0: [ 53 106  66 119 182  71  93 220 125 142 131  47]
1: [210 129 201 102 102 230 115  28 156  79 147 101]
2: [206 108 117 130  93 132 162  43  94 149 131 139]
3: [ 53  98  75  96  97  76 104 216 106 118 139 130]
4: [159 148 166 166 125 138 140 134 124 161 155 138]
5: [ 80 145 106 189 183 123 141 163 143 147  82 165]
6: [117 142 145 133 131 172 128 131 132 141 162  99]
7: [ 79 136  99 117 153 113 140 222 163 170 137  89]
8: [ 80 168 121 102 148  92 117 202 143 135 135  85]
9: [ 91 149 115 118 133 113 113 166 148 145 133 102]
10: [205 106 142 188 118 211  92  20  84  69  89 138]
11: [206 132 104 165  77 156 144  31  75 107  75 185]
12: [141 160 118 156 155 172 122 144 167 123  92 143]
13: [124 184 127 121 159 151 175 159 125 152 131  94]
14: [ 31 133 103  93 133  86  76 205 134 188 118  54]
15: [217 126 160 130 119 148 138  72 113 109 128 170]
16: [115 163 103 136 161 126 158 193 186 162 141 106]
17: [ 17 105  78  79 165  84  84 215 140 136 134  66]
18: [158 183 173 134 113 165 139  76 140 117 184 136]
19: [ 97 141 128 141 145 123 135 169 171 171 130 121]
20: [ 68 114  97 110 164 101 110 181 120 146 141  72]
21: [ 69 123  87  97 158 135 116 201 158 160 161  90]
22: [175 101 153 182 121 159 159  64 107 114  99 176]
23: [194 126 137 163 118 186 123  53 108  59  99 143]

[217 112 122 126  57 132 114  61  55  60  74 212] 11 15
[116 152 131 146 159 120 144 138 158 145 160 130] 19 9
[124 170 137 125 157 151 157 150 128 146 133 112] 13 6
[141 171 133 139 128 114 152 114 120 160 151 150] 4 6
[ 65  96 100 128 157  76 136 213 176 164 144  79] 7 20
[136 118 105 140 141 107 134 164 159 161 154 144] 19 9
[ 69  95 113 166 198 133  80 171 129 134  73  82] 20 5
[188 125 207 152 113  90 133  58 113 132 129 172] 15 22
[187 127 167  94 144 110 146  96 161 118 142 138] 15 18
[168 129 154 128 154 153 135  92 117 104 128 120] 15 6
[139 160 149 151 122 141 150 121 157 140 154 146] 4 6
[166 141 157 142 111 165 132 125 136 130 142 155] 4 6
[173 121 146 177 133 192 109  62 103 100 118 122] 23 10
[149 143 125 108 130 161 144 153 152 151 153 116] 6 13
[132 147 109 133 146 128 143 155 159 170 135 127] 19 16
[168 126 153 173 146 170 139  73 116 128 132 187] 22 15
[200 102 126 144 144 192 120  74  99  72 110 141] 23 10
[ 78 135  95 133 133  92 137 195 175 173 151  66] 7 21
[ 97 104 106 136 142  71 121 108 119 123  96 198] 5 9
[113 141 118 136 166 109 150 141 165 139 164 125] 19 16
[198 112 137 153 123 175 137  71  84  74  99 145] 23 22
[ 21 122 118  73 143  77  70 209 119 117 147  63] 17 14
[187  70  95  71  29 115 109   0  47  48  56 219] 11 2
[176 118 161 140 107 203 116  44 140  85 104 137] 23 10
[180 123 160 109 130 129 135  88 134 109 126 142] 15 18
[108 109 120 144 152 117 139 181 168 148 133 100] 19 9
[114 178 166 123 134 177 112 110 132 154 164 109] 6 18
[ 59 158  95  83 147  84 106 224 132 126 119  63] 8 17
[123 126 166 186  79 108 127  81  69 115 105 213] 22 11
[172 134 153 138 115 129 168 103 136 144 161 142] 4 18
[201 127 169  98 132 121 145  91 147 113 143 150] 15 18
[ 33 113  67  77 129  45  81 255 102 111  99 133] 3 17
[ 13 100  97  61 172  55  72 224 149 118 119 128] 17 3
[110 131 112 151 143 115 117 160 119 147 119  92] 9 19
[101 119 143 113 145 117 134 185 169 151 156 144] 19 9
[175 116 150 129 116 178 142 105 126  88 134 158] 15 23
[125 139 142 155 145 138 126 162 162 174 142 134] 19 4
[126 168 118 124 156 168 159 158 139 146 134 135] 13 12
[169 120  79 171  54 112 161  82  88  90  69 221] 11 22
[ 60 124 121 112 202  71 123 145 144 154 134 117] 20 9
[113 140 153 137 145 144 133 117 165 127 156 116] 6 19
[ 97 146 138 154 141 127 161 162 138 158 138 128] 19 9
[ 50 131 115 133 204  95 103 140 144 153 105  79] 20 9
[131 157 157 136 166 179 143 126 152 149 147 118] 6 13
[168 147 146 134 108 152 146  93 131 124 121 163] 15 4
[ 74 136 127 115 118 102 111 178 128 142 131  93] 9 8
[193 121 132 106 118 153 140 108 121  90 138 146] 15 23
[ 44 125  39  88  87  42 111 255 126 140 115  77] 3 17
[152  83  68 191  53  87  92  20  57  41  78 211] 11 23
